One turn moves each row of this set onto another row. After a few examples, where does it send each row asked below?
vemu: [ 14.0 -23.0  21.8 -12.2 -24.0  -4.6  -0.2   0.3  -4.6   0.9  13.3 -29.3
  -9.3   4.0  20.3 -12.0 -11.1  11.3   4.8  25.2   6.1  32.2  -6.0  -0.3
  -9.2  -4.4  14.2   4.3  -7.4   1.9 -29.9  25.4  -6.6   8.0 -23.9 -15.4
  -1.1   5.6  11.2  -0.4  -3.0  -8.7  11.5  -0.9 -12.1   5.4  21.6]
bof: [ -5.1 -11.3  32.9   2.1 -35.9  -2.8  11.2  -1.6  -8.9  18.1  -1.0  -0.1
  11.7 -17.8  28.0   8.4   1.1  20.8   7.1  -7.5  23.3  -2.7  11.6  -3.8
   6.3   1.6  11.1  -6.1 -12.4 -20.6  -3.5  12.8  -0.4  16.1  -4.3  17.0
  -7.5 -14.2  49.8 -23.6   0.7  -5.3 -30.2  13.2   4.5  -8.6   2.1]
pok: [ 18.1 -13.9  12.8   3.5   3.3   5.1   4.6   9.8   5.4   7.0  -9.7   2.4
 -18.1 -16.0  31.4   3.7   6.1  34.9  13.7  21.6  11.1 -14.0 -10.5  -4.3
  -7.3  13.8  -0.1   3.5  -3.8   5.6 -10.2  11.2 -22.6  14.5 -25.3  -6.2
  -2.7  -6.3   5.2 -12.7 -20.3 -12.8   6.3  -5.8  40.4  -6.2  -1.4]
kive: [-13.6 -40.8  15.5  -9.3  -4.9   4.7   3.7  27.6  -3.9  -0.3  -0.8  -9.4
  -1.0  -6.8 -17.2   1.7  -9.8  23.2   2.1 -13.2  12.0   6.5   1.4  -2.9
  -2.9   1.3  -9.3  17.0  -3.9   7.2  -3.2  12.4  -9.3  10.0  -6.5  -0.8
   7.9  -6.5  18.2  -2.7  16.5  -1.4  -7.6  19.4 -33.7   1.2   3.0]
garen: [ 13.9  -7.8  26.6   2.1  -7.9   2.4   7.8 -11.9  23.1   6.0   5.0  -4.8
 -10.0   4.4  17.5  -4.8  12.9  40.1   0.8  18.2  24.6 -23.3  -5.8  -3.8
  12.9 -15.5  -1.7  -0.1 -14.0  -2.3 -11.0  13.2  -9.5  -1.8 -31.6 -27.5
  -1.6  -5.1   4.1 -18.0 -13.2  -0.4  -0.8  -6.5  15.0   8.3  11.7]
Sobu: [ -3.6  -5.6  17.5 -11.0 -56.2   5.2   5.5  14.1  -1.8   3.5   9.5  -5.5
 -15.1  -2.8  -7.0   2.2  -7.8  20.8   3.8 -23.0  12.8 -10.5   0.0  -2.4
  11.8  -3.4 -17.9   4.7  -4.7  17.4 -15.1  11.1 -13.6   6.6  -1.9  17.7
   5.9 -23.3  23.2 -12.2 -22.0   3.3  -1.4  -2.9  16.9  -0.8   1.5]
sof: [ -1.5 -13.5  29.4  -4.5 -35.2   1.7  13.5  -2.5   3.5 -15.8   5.3 -38.2
  -9.8  -5.5  15.5 -13.1  -6.3  40.6  -9.7  -3.6  30.0 -19.4 -14.7  -1.4
   7.2   2.1  20.2   5.1  -4.0 -23.2   7.6  25.4  16.2   6.4 -12.4  12.3
 -18.5 -18.0   4.9  -6.8  18.5 -12.1  -6.7   2.5   4.6  16.1   3.3]
Num: [ 27.0   1.0  22.5   8.2  -4.0   9.7 -16.6   1.9 -11.8  -7.2  15.4  -4.7
  -5.9  14.2  18.1 -16.2  -8.3   8.8  -2.8 -20.5  -6.1 -39.1 -13.5  -5.9
   0.0   3.9  26.7  -4.5 -13.0  -5.6   0.5  10.3  -9.1  -1.2  -7.5   6.9
   5.8  15.4  17.7 -23.3 -20.4 -11.8  18.0   8.3  18.7  -1.0   9.7]
Luno: [  7.0 -34.0  20.0   8.0 -28.3   5.1   6.9  33.7  -1.0   0.4   0.1 -13.7
  -5.4  -2.2  28.2  -4.1 -14.9  24.2  -1.6  36.3   2.9  27.1 -10.1   4.9
  -5.1   9.1  -8.7 -17.8   3.2  -3.0 -28.2  10.3  -0.2   7.5 -10.5 -15.2
  -3.4  -8.4  32.5  -5.7  -3.0  -7.6   4.6   9.7  -1.3  -0.7   3.2]
sog: [ 27.8  10.3  22.9  -4.1 -12.9  23.2  10.4   2.2  -0.7  -6.1  -0.6 -13.9
  17.9 -19.2   6.5  -5.2   1.3  23.2  -6.5 -14.9  26.3   4.5 -10.6   4.3
   6.8  -6.3  28.1 -11.0 -26.2 -24.8   1.2  19.6  17.8  -4.1  -8.2  18.1
   2.8 -14.2   4.6 -16.6   9.6 -17.3  -6.8   8.4  -6.3  12.9   3.2]
dodak: [ -4.6  -1.5  31.4 -15.2 -32.4  15.3   4.3  13.2  -6.2  -9.0  -3.8 -24.5
  33.0 -23.2  10.6  -7.6  -5.1  26.6  11.8  -1.6  20.8   4.5 -11.7  -5.1
   1.0  -5.9  24.0  -1.8 -30.3 -14.6 -18.2  24.6  18.7   3.2 -18.1   1.1
   2.6  -0.5  -6.9  -4.3  -2.2 -13.3  -2.5   0.0 -10.1  13.0   5.3]
leza: [ 10.3   1.1  13.4 -13.1  -4.8  -5.9   9.7  22.4   5.2  -8.2   4.6  -7.8
 -10.5   0.8 -15.1   9.1  -6.6  18.1  19.4   1.7   3.1 -14.5  12.8 -14.9
   6.0  -7.9   8.8  13.5   7.1   0.2  14.5  15.4 -21.1  20.0 -25.0 -12.9
 -15.9  -1.9 -11.0  -4.3 -22.7  -2.4   8.0   9.4 -15.0   5.3  17.1]
nedo: [ 12.2  -2.0  20.4  16.6 -13.5   6.7   1.4   4.8  14.3   2.7  11.0   7.1
 -12.2  20.7   2.2   0.4 -32.4  32.4  -3.3 -20.5  -1.4 -22.2 -13.5   1.1
  -7.0 -14.9   8.1  -8.0 -12.5 -10.3  -5.5  25.1  -7.0   1.7 -14.7   6.4
  -4.8  21.2  41.2 -19.5 -24.4 -11.5   9.5   7.4  25.0   1.4   5.2]
gukor: [ -4.6  18.8   4.7   9.0 -22.7  -9.3  10.8  23.1  -2.7  -8.3  -4.3   4.5
 -10.4  10.6   6.0   4.7 -14.3  45.7  20.4 -11.5  -4.3 -24.0  -4.6   8.9
   5.0  -4.8  20.1 -12.7   5.7   7.4  12.6  28.4   8.0  13.5  -2.5  -9.0
  -6.8  -0.8  19.1   2.3   0.3 -12.2   6.3  21.6 -11.2   0.3  -9.1]
zavo: [  9.8   7.8  15.3  13.3 -14.1   9.8   1.4  23.5  -3.2  -3.2   1.1   6.8
 -21.9  -6.0  10.7   7.7 -18.3  40.5   4.3 -36.1  -2.5 -10.4  -6.2   7.7
  -5.9   0.6  30.8  -0.6  -1.7  -9.0   4.9  19.2  -2.8  16.7 -14.9 -18.0
  -3.2  25.3  -5.7   6.8  -7.6 -22.9  17.9   8.8 -11.6  -3.6   0.9]
zib: [-11.4  13.6  22.2  17.9 -42.1   3.0   5.6  30.1  -6.5   1.7   0.2 -18.0
   6.2  -2.9   1.9  -4.7 -10.7  24.2   3.2  24.7   9.3  17.9  -3.8  -2.9
   3.1  10.0  19.1  -1.7   6.2  -8.1 -33.1  14.0  -2.7  10.1  -9.7  28.2
   1.9 -12.4  -9.0 -10.7 -18.2 -10.6  -2.9  19.4  17.1   0.8  -1.5]
Kavod: [  1.3   9.3  17.6   2.7  -0.1   7.8   5.3  39.9 -10.7 -13.6   6.0 -10.8
  -6.1  -4.3  -6.1   4.3 -13.8  29.0   3.0   7.2  15.3 -21.1  10.5  -9.2
   8.3   1.6  -9.0  -6.3   3.4 -24.7  30.5  17.7  -3.3   6.7 -14.5 -35.7
  -0.7  -1.2   2.8  -9.5 -18.3 -12.7   1.6  11.3 -11.5   0.3   2.6]
fuv: [ -3.2  -2.9  23.2   9.5   7.6   7.3   5.7  -7.2  -9.5  10.7   0.0  -3.9
  -7.6  -4.9  20.1  -4.2  -7.0  21.2  -2.9  32.7  11.1 -17.9  -1.7   7.1
  -1.9  -0.1  15.7 -13.0 -14.0   4.2  15.5   9.1  -6.2  -1.1 -10.5 -39.4
  -0.5   1.1  15.2 -12.2 -15.8 -12.4   3.8  -8.1  35.9   2.1   1.2]
Dolug: [ 15.9  -6.0  14.0  15.2 -14.4  34.0  33.4   5.7  -1.6  19.0  -7.3  -2.4
   9.9 -21.8   4.6  13.2 -24.9  14.7 -15.7   5.1   6.7   5.9   2.6   5.2
  -1.7  -7.8  33.3 -15.4 -18.1  -9.8   4.2   5.1  11.2   4.2  -1.6  12.5
  -1.9 -11.0  19.9 -26.0   3.7 -10.0  11.1  27.0   5.1  -4.7 -10.8]
tere: [-11.4  -7.7  21.3 -17.6 -34.0  18.0  -2.1  -5.9  -6.4   1.6  13.8  -8.7
  -0.7  -4.9  -3.2 -12.1 -26.5  12.5  -6.4 -32.7  26.2  -3.7  -3.6   2.4
   3.2  -6.8   3.5  -2.1 -16.0  -6.2   7.8  35.0  -2.7 -10.9  -3.1 -13.3
  15.3   7.8  17.7 -18.6 -30.4 -15.8  -9.4 -14.1   4.6  -7.5   3.4]
tataf: [ 11.7 -18.7  15.9  22.9  -0.7  -6.1  -7.5   7.9 -10.9   3.9   2.8  16.7
 -21.0   0.6   8.9   4.5  -9.4  14.2   6.7   9.1  -6.1   3.0  -4.8  -8.8
 -19.4   1.2  -4.9   2.7   2.1   1.4 -14.4   2.5 -17.4  11.2  -7.9 -21.0
   0.1  18.9  17.8  -3.3 -28.9  -6.8  -3.8   9.0  29.8   1.2  19.2]
bazu: [-15.3 -14.8  13.0  15.3 -28.5  37.9  32.2  16.5  -4.3  23.6 -10.7 -20.0
  25.6 -17.3   7.7  -1.8 -31.4  10.6  -8.3  14.9  16.0   1.5   6.8   0.6
  -0.4   6.1  29.3  -5.4 -13.0 -11.4  -9.5   9.0   2.2  10.2 -15.2  -6.7
  -5.4   0.8   1.9 -11.3 -10.7  -1.6  19.3  22.2   0.1  -9.3  -3.7]
sono: [  6.4 -21.5  20.6  -1.6  -8.9   9.4   5.5  17.7 -12.1   9.3   6.6 -33.3
   6.8  -4.0  25.5 -25.4 -12.2   1.3 -10.2  26.3  23.9   6.0 -10.8   7.6
   0.9  25.4   7.7  -6.1  -3.4 -12.7 -10.2  21.3 -10.9   7.4 -18.2 -27.5
 -11.6 -13.8  22.5  -2.4   6.3  -7.6   7.1   8.3 -16.3  -7.2  13.2]
Tira: [-13.2 -28.5   7.4   9.1  -6.3  15.3   1.3  27.5 -12.2  -1.2   0.3 -17.3
 -11.3  12.2 -13.6  -7.6 -17.7  14.4 -14.6 -11.3  16.5  24.9  23.9  -1.2
  -0.8  -0.2  -2.5   9.6   7.4  -4.3   2.1   6.3  -7.6  -1.0  -2.1 -13.1
  22.0  10.3  11.6  -8.0   0.8  -8.2  -1.3  15.4 -18.6   9.4   3.4]
Deget: [ -1.5 -27.5  11.1  -0.5 -32.1  30.1   0.6  11.9 -20.2  10.1   7.8   2.0
  -0.8 -17.2  11.8  -8.2 -15.8  -1.6  -6.2 -16.1   4.8 -22.0  -4.4  -3.5
   5.3  19.8   7.5  -4.5  -1.0   9.6   4.1   3.8 -14.3  -1.5   9.2   1.0
  15.7  -9.0  10.6 -26.2 -30.3  -4.1   7.4   8.5  10.4 -31.1  -5.2]
fotoz: [ 25.6  -0.5  13.8   4.3 -14.2  12.7   6.4  18.9  -3.4   0.8   3.2  -7.0
   1.5   4.7  12.5   0.6 -11.8  23.8   4.3 -19.1   1.6 -55.2  -8.9   1.6
   2.7   2.0   2.7  -5.7 -19.5   0.1  -4.0  13.0  -6.2   9.0  -9.2   5.8
  -7.9  -8.8  49.8 -11.9  -5.1  -1.4  15.6  11.0  23.2   2.8   1.1]
botav: [-24.9 -59.7   0.1  13.4 -13.2  18.2  28.8  17.9 -14.2   9.8  15.5 -26.6
  10.6  -8.3  12.6  -2.3 -17.0  19.7  -0.6  -5.6  18.0  -5.5  -1.9  -3.5
   3.2  -2.3  27.2   6.9   4.8  -6.5  -0.1  26.0   7.2   5.4 -13.2   8.0
   9.8  -5.0  19.7 -20.3  -2.3 -17.5  -6.0   1.7  10.8  -5.3 -15.5]
kebo: [  3.2 -28.4   3.7  -6.3  -2.0   5.9  -8.5  33.3 -26.1  -9.1   5.5 -17.6
  -0.9  -3.4  -7.9  -0.6  -2.9  11.9   3.5  -0.2   7.1   7.7  17.0   1.3
  -5.7   9.8   8.9  17.5  10.2   6.8 -12.5  19.1  -8.8  -0.2   8.4  -1.5
  28.8  -5.3  12.6  -5.7   2.7 -13.9 -18.1  21.4 -18.2  -7.2   0.5]
podut: [ 25.6  -9.7  14.3 -12.6  -0.1 -13.7  -9.8  -3.0  -2.9  -6.7  -6.9 -13.1
  -4.0   2.0  14.5 -13.1  15.8   6.2  11.2  -3.7  12.8 -26.0   0.8 -18.4
   2.2   4.8  -9.3  16.3  -5.1  -1.5 -12.1  16.9 -17.7   7.9 -20.0 -22.2
  -7.6   3.7  13.4 -15.5 -15.4  -8.3  -3.1   8.8   5.0  15.5  15.1]
Riro: [ 14.4 -14.1   9.7   5.8  -4.9   9.6   8.6  43.3 -10.9 -13.3   5.5  13.1
  -6.6 -11.3   3.3  24.2 -15.5  28.5  23.0  12.6  -7.9  -6.4  10.0 -14.9
  -7.9 -11.1   8.2  -3.9   7.0   0.9  12.5   8.1  -3.4  13.6 -10.5 -21.7
   8.1   4.7   0.8  -4.7 -30.2  -4.1   0.5  10.9  -1.6 -10.0   9.2]
mukem: [-17.2 -37.8  23.3   1.5 -23.7   5.3  11.6  19.6 -22.9  -2.8  25.1 -43.7
   1.2 -10.3   3.9  -2.5   2.1  21.5  -9.8 -16.6  18.8  -5.8   2.0  -1.3
  11.1  -9.3  22.6  14.3  -7.9 -10.2 -10.1  17.7  10.4   3.1 -13.9   2.4
   9.7  -8.3  10.6 -11.8   7.6 -24.6  -9.0 -13.9  10.9  21.5  -8.1]
Lumim: [  2.2 -17.1   9.3  12.9  -1.7   7.1   8.3  -0.4  -6.4   8.0  -0.6  -2.0
  -2.1  -0.1   5.4  -1.5  -9.5  23.9  -0.3  15.1  11.8 -31.6  -3.3  -2.4
  -2.3   1.3 -29.9  -8.8 -13.3 -15.5   6.3  17.9  -1.3   3.0  -8.7 -44.6
  -1.4   4.9  37.6  -7.0  -7.2  -1.9   1.9  21.4   7.6  -1.6   6.0]
tenov: [-23.2 -51.5   9.9  17.6 -26.9   6.1  13.2  13.2  -7.8   2.2  25.0 -26.6
  -7.7   3.6  -3.2  -3.8   5.0  26.1  -4.4  -2.8   1.0   2.7  -7.2   3.9
  15.3   0.9  17.9   6.5  13.0  -7.4 -14.6   8.4  -3.7   6.9  -7.9  28.2
   3.5  -9.0  -5.1 -10.2  -3.2 -14.5   0.9   2.5  14.1   6.2  -6.3]
fusi: [ 17.4  20.3  15.6  15.7 -20.2   7.0  14.0   5.5  -1.9   6.4   2.0  -5.2
 -11.1  -4.9  -0.9   1.7 -10.4  21.2  -3.2   2.4  12.1  24.7  -6.1  -3.2
  -2.0  -2.3  26.4  -2.2  -3.6  -8.6  -9.3  13.5  -0.2  10.0  -9.4  48.7
   1.3 -17.3   1.6 -20.7  -2.0 -12.5   3.1  20.1  17.3   4.2   0.2]
Ridat: [ 19.5  14.6  11.4  17.6 -20.6   2.9  11.5  35.4  -5.0  -0.5  -1.4  -0.9
  -9.9   4.5  22.6   0.7  -6.0  24.5   1.8 -23.9   8.7 -33.6  11.0  -6.2
  11.7   0.1  40.8   4.6  13.5   5.9  -2.3  10.6  -3.6  12.0 -13.9 -20.9
  -0.8   0.9   7.2 -16.6  -5.5  -8.3   6.6  24.3 -18.6  -5.5  -2.9]
voliz: [ 12.1  -3.7  25.1   6.2 -36.0  15.2  -0.7 -15.3 -27.7  21.3  12.7 -18.2
  -5.8 -16.0  27.2   3.6  12.5  10.4  -5.6  -9.8  14.0  -1.7  24.0   3.9
   7.2  14.4  19.6   2.1 -10.2 -34.3 -10.7   2.7 -12.1  13.7  -1.9  15.3
   6.9  -0.4  16.7 -10.8  -4.0 -11.4  -6.2  12.9  11.1 -13.6  13.4]
vebe: [  1.7 -37.7  19.4  21.4 -30.8  31.6  24.4   9.2  -9.3  -4.2   3.8 -18.6
  -7.1 -15.1  29.4   4.1 -32.5  36.1 -20.0   4.7  16.2  -5.6  -1.8   3.8
 -11.2  -3.8  37.4  -9.3  -1.8 -22.5   9.6  13.4  24.4   0.5   0.5 -11.3
  -0.4   5.7  14.9  -8.2   1.8 -14.6  -2.6   4.6  19.8  -2.2  -1.8]
nozin: [ 12.0 -29.8  15.6  10.3 -35.9   1.5  17.8   2.4  -2.2  -3.4   5.4 -20.8
 -19.8  -6.1  23.2   1.8 -13.6  23.2  -2.5  11.6   3.0  -5.6  -2.6  -7.3
  -7.1   3.2  51.6  15.9  18.4   4.8 -13.4  12.3  -1.6  14.9  -5.3  29.8
 -12.2 -11.8  -1.8 -13.9  -4.8  -8.0  -4.1  14.4  23.6  -4.8   4.5]
Fubat: [-12.6 -20.6  19.4   2.1 -36.7  10.3   5.7 -29.6  -4.8  14.6  -3.8  -1.0
  -2.4  -2.6  25.8  -0.3  -4.7  24.0   6.6 -10.0   6.5  23.0  12.5  -1.7
   1.5  -0.6   9.0 -16.0 -12.8 -30.6   9.8   9.6  -0.3  12.7  -4.0  21.9
  -0.5  17.7  23.3 -18.5 -10.1 -11.2   1.5  12.1   6.4  -4.8   4.4]

nedo turns into fotoz
zavo turns into gukor
Now find these:
mukem turns into tenov
kive turns into kebo
sono turns into vemu
voliz turns into Fubat
zib turns into bazu
Riro turns into Kavod
nozin turns into vebe
Deget turns into tere
fuv turns into garen
podut turns into tataf
sog turns into fusi

